Each path is a new rotation, seen through one point. The rows after it are directions, each followed by how far the rotation turns it, in degrees a step (0 if it stays put).
Each turn is a multiple of 5 degrees from 10 to 175, or 0.
Each row of a path follows its step; steps can be skipped.
Path 1:
step 2: [-19  -4  41   7 -10 -27  -8 -18  25  14  -5  13 -11 -20   0  12  -3  -8
 -40 -30 -33  10  11   5 -39  25  12   0 -24 -29  10 -20 -24 -39  24  -3
  -2 -16  11 -26  42  20 -20 -46  29 -18 -31  11]
step 3: [  2  12  -2 -48  14  -6  33 -17 -28 -13  19 -14  29 -21 -30  -8  -1  16
   9  -2  29  48  22 -16   9 -32  10  -4   2 -13 -11 -14   3 -16  12  19
 -22 -53 -36  16   0 -13  24  25  -2  -8  25 -45]
step 5: [ -2 -17   5  18   3 -27 -21 -35 -13 -13  25 -13  -4  -5 -12 -29 -22 -12
  16 -15 -19 -32 -42 -50  13  -4 -40 -20  32  -3  10 -16  22 -32   9  33
 -20 -23  -7 -36 -29 -25 -20  20  -7   6  12 -19]
step 6: [-38 -17  15   8 -42 -20 -12   5  18  -7 -33  23  11 -43  21 -19  16   7
 -15 -20  11   2  30  16 -27 -36   7  31  24  -7   2  39 -52 -19 -34  -7
   7 -14  14  -8  31   2  -3 -17  -3  24   0   0]
step 8: [-15  -8  14 -42  42 -32   1 -38  21 -24   0   3  22  -8 -14  19 -10 -15
  -1 -24  15 -16  10  20   3 -31  12  -6 -22  25  14  25 -24   5  29 -13
  43  19  36  -7  -6   7 -43  15  26   8  -8  37]
step 13: [ 32 -12  -7   1 -10  32   9 -24  34 -40   0 -23   2   0 -16 -40  36 -15
   7 -11 -16 -23 -41 -21 -26  -1  54 -20  -5 -12 -34 -35 -21 -24   3 -16
 -22  -6   0  -2 -12  21  -1  27  -8  -2   7 -22]
step 18: [-48 -21  14 -35 -19 -34  26   7  -9 -10  -2  22 -31  -7   4  -5  17  17
  22   2   1  18 -20  -3  -6 -48   9  26  35 -13   1  14  13  33  22  29
  26 -39  11 -23  -5   3  15  37  23 -28  11  -5]
step 20: [-18 -33  10 -24  30 -17 -39 -38  25  26  10  24  30  -6  -2  -9 -46 -35
  13   8   0  11 -36   0   4  -9  -2   3 -20  24   5  16  16  -7  13  57
 -34 -15   9  16   7 -12  24  11  38   0   2  -8]
step 21: [  8  18 -31  -3 -12 -25  31 -26 -14 -51  -7  16   4   5  -5 -14  19 -19
 -23 -19  13   0  13   9 -14 -15  28   0  41  19  17 -15  -8 -39 -19 -52
 -19  29  12 -15  42 -20  21 -10  26  26  13   0]
Directions:
[  8   2  -8   5   8   2  11   4  -6   9   4  -3 -10  15   7   7  -8  -7
  -6  -9   9   0  -7   2   0 -16   1  -1  -2  -9   4  11   1   3   5  -6
  13  -6   0  -7  -5  -4   0   1  -1   4  -2  -2]	100
[  4   2   5   8  -9  -8  -1   9   0   6   1  -4  13  -7 -15  -5  11  -6
   4 -10  10  -3   6  -3   5  -9  -2  -9  -9   0  -5  -3  -5  -6   3  10
   8  -5   1  -7   0  -2 -14  -6  -5  -3   1   2]	10
[ 10  -5  10  -3  -4   9   0  -6  -2   8   2   2   5   3   7  -1   4 -12
  -1   7  -5 -14  16  -6  -8  -3   5   5   1   1   1   2  15  -9  -3   6
   4   6  -6  -6  -4   4  -4   6  12   8  -4  -4]	95
[ 10  -8   4   4   5   4   6   7  -1   3  -1 -12  -9   3   3  10   6   6
   8  -7  -9  -7   0   5  -3   5  16   4  -4   8  -6 -13   0   9   2   2
  -2  -9 -11   8   2   3  -6 -10  -3  -4  -2  -4]	25
[-10  -2  -7   1   9   6   7  12   7  -4  -8  -2  -5  -5 -11   2   2  -4
  -2   6 -11  -4   1 -11  -3   4 -12   5  -5   6  -1   9  -2  -8   6  -6
   8  -5  -4   1   4  -3  -7   1  -2   7   7 -17]	35
[  1   6  -9   3   6 -10  -9  -6   0  -1  -3  -1  -4   9  -7   0   3   1
   4 -10  -5   4   1   4  -5  -4  -4  -4  -1  -2   0   1   7  -3 -12  11
   3  14 -17  13   2 -15   0  -5   6   6   7  -1]	65
[  4  -4   5  -8   0   7   5   6  -4  -4  -1   2  -1  -3   2  -4  -6  -5
   9 -18  -1  -3   5   0   8   6 -17   1  -6   0 -17   5  -2   7   6  -6
  -6   3  -7  -1  -5   0   3   2  12   2   4  13]	95
Path 2:
step 1: [-14 -33  43   5   8 -33  -6  20 -34 -24 -17 -38  25   6  -1  32 -22  36
   7  34 -12  -7 -20 -11  21  11  -8 -34  12  28 -27  21  22  -1 -36 -20
 -23  -9 -13 -10  -1 -18 -13   6   9  37  -6   9]
step 3: [  1 -29 -43   4  43   6 -31  23  39 -25 -20  10  49   6  29   8 -20   4
 -23  39  -5   9  10  18 -12 -12  -7   5  16 -25  17  29 -22  31  27   2
   1   4 -10  30  -7 -24 -31  -6  -6 -10  14   7]
step 5: [  2   4  -2  13 -27 -39 -29  18   8 -14  29  -7  25 -31 -16   7   0  -2
  -5 -15  -7 -26  13 -25  12 -31  -8  -5  -7  31 -14  28 -21  17  -8 -17
 -14 -40 -20  25   2 -26   9  46 -17  20 -58 -14]
step 6: [-10 -24 -33 -14  10 -19   7  11 -20  32 -34  -9  35 -44  22  18 -24 -38
  29 -12  13  44 -21 -21   0   5   8 -32  14  32 -20  25   1  17   1   4
 -11  -9 -10   4   1   9 -14 -20  -9  13  50  -6]
step 7: [-17 -13 -49 -13  19 -27 -24 -30  42 -43   5  25 -22 -25 -22 -19 -27  40
   1  39  -9  20 -13  20  29  -6   4  -5   0  15  -1 -11 -24 -15   1  -4
 -15  14 -32 -12  25  -2 -10 -18  18 -20  -8  -8]
step 8: [ -5  -8  36  -5 -23  12 -34  30   2 -28 -22  -3  31 -13   5   7 -31  44
  12 -24 -14 -15   8  -3 -20  15 -50 -16  16   2  49  38 -20 -10 -11  24
  10  11 -27   6  10 -20 -12  -7 -12  25  -6  33]
step 12: [ -7  -2 -15  -9 -36 -15 -12   8  22  15   7  -6 -11  -5 -42 -40 -16   9
  20 -59 -26   7 -14  -5  32 -23 -27 -34  34  24   6 -15 -10 -22   4  13
  -5  15 -18 -12  10 -32 -20   7   9  31 -32 -21]
step 17: [-15 -11 -19  -1   6  13  -1  43  13  21  22  30 -26 -22 -28   9  -9 -14
   4  -4   1  29  -2  10 -14 -45  32   4  -8  11  -2 -60   4 -18 -15 -17
 -18 -26   9  26  -4 -18  -2 -40  15  49 -24  -8]
step 21: [ 12  -9  24  14   0  41 -27  32 -11   9 -15  19  10  -5  -5  16 -42  33
 -13  23  43  -4  19 -14  -8 -58  33  15 -10  13  29   1   5  19  -4  14
  31 -17   3  -6  -5   8  -3 -27  29  18  16  39]
Directions:
[-14  -2   1  -2  -9   2 -13  -5   0  11   1   2   0   3   8   3   7  -5
  -5   6  -7  -8   5  -7   1  -9 -10   5  -7   8   8   3  -9   6   5  -7
   4   5  -3   2  13   6   3  -5  -5 -11 -11   6]	140
[-17   7  -4  -6  -7  -7   2  -3   4   4  -6  -7   5   0  -4 -16  -7   5
   6   2   4  -2  -6  -6   7   8   3  -3  -1   0  -1   6   1  -8   0 -13
 -17   7  -4   1  -4   8   9  -5   2   8   3   7]	60
[ -7  -5  -3  -3  12  -1   8  -8  -3   0   4   2   2  -2  -3   3  -3 -12
  11   6   0  17   0   0  16   6  -1   9 -10  -4  13  11   0  -2   8   3
  -1  -7   4  -1  -5   0  -6   5   0 -12   1   0]	90
[  6  13   2  -7  -5  -4   6   2   5  -2  -9   3   1   7  13   7 -10 -16
   1   4   2   4   9   0   9   4  16   5   2   9  -9  -2  -5   5 -14  -5
   2  -8  -1  -4   7   1  -1  -2  -3   3  -4   5]	90
[ -8 -10  -2  -2   6  -4   4  10  -3   7  -5   8  -5   8  15   4   4  -1
   1   4 -13  -2  -8  -5   7   3   7 -11   8   1   5   0  -3  -9  -4   3
   1   6  10   1  -9  -1   1  -6   3   3  -5 -18]	135
[  0  -7   4  -9  -1  19   7   7  -9  -2   0  -9  -2   5  -6  -4   0   0
   4  -4   0  -6   5  -8   3 -10  11   4   6 -11   1 -14  -5  -5   0 -11
   1  -2   4  -4  -2  14  -2   6   3 -11   1   3]	10
[  2   0  -7  -1  -3   2  -8  -5   1  -5  -1   2   1  -1  -9  -9  10   1
   4   0   7  -4  -1  -2   0   8  13  10   2   1   5   4 -10  -3 -12  12
  12   1 -11  16  -5   2  10   6   2  -1 -12  -7]	140
[  5  -3  -1   2  -2   4  -1 -12 -10  11   1   5   4  -3   3  -3 -10   0
   0   0  17  -3  -4  -1   8  -1  -4 -14  -6  -8  -5  -8 -12  -2  -2   6
  -9  -3  -2  -4   8  -1  -2   3 -13   1  -7 -13]	55
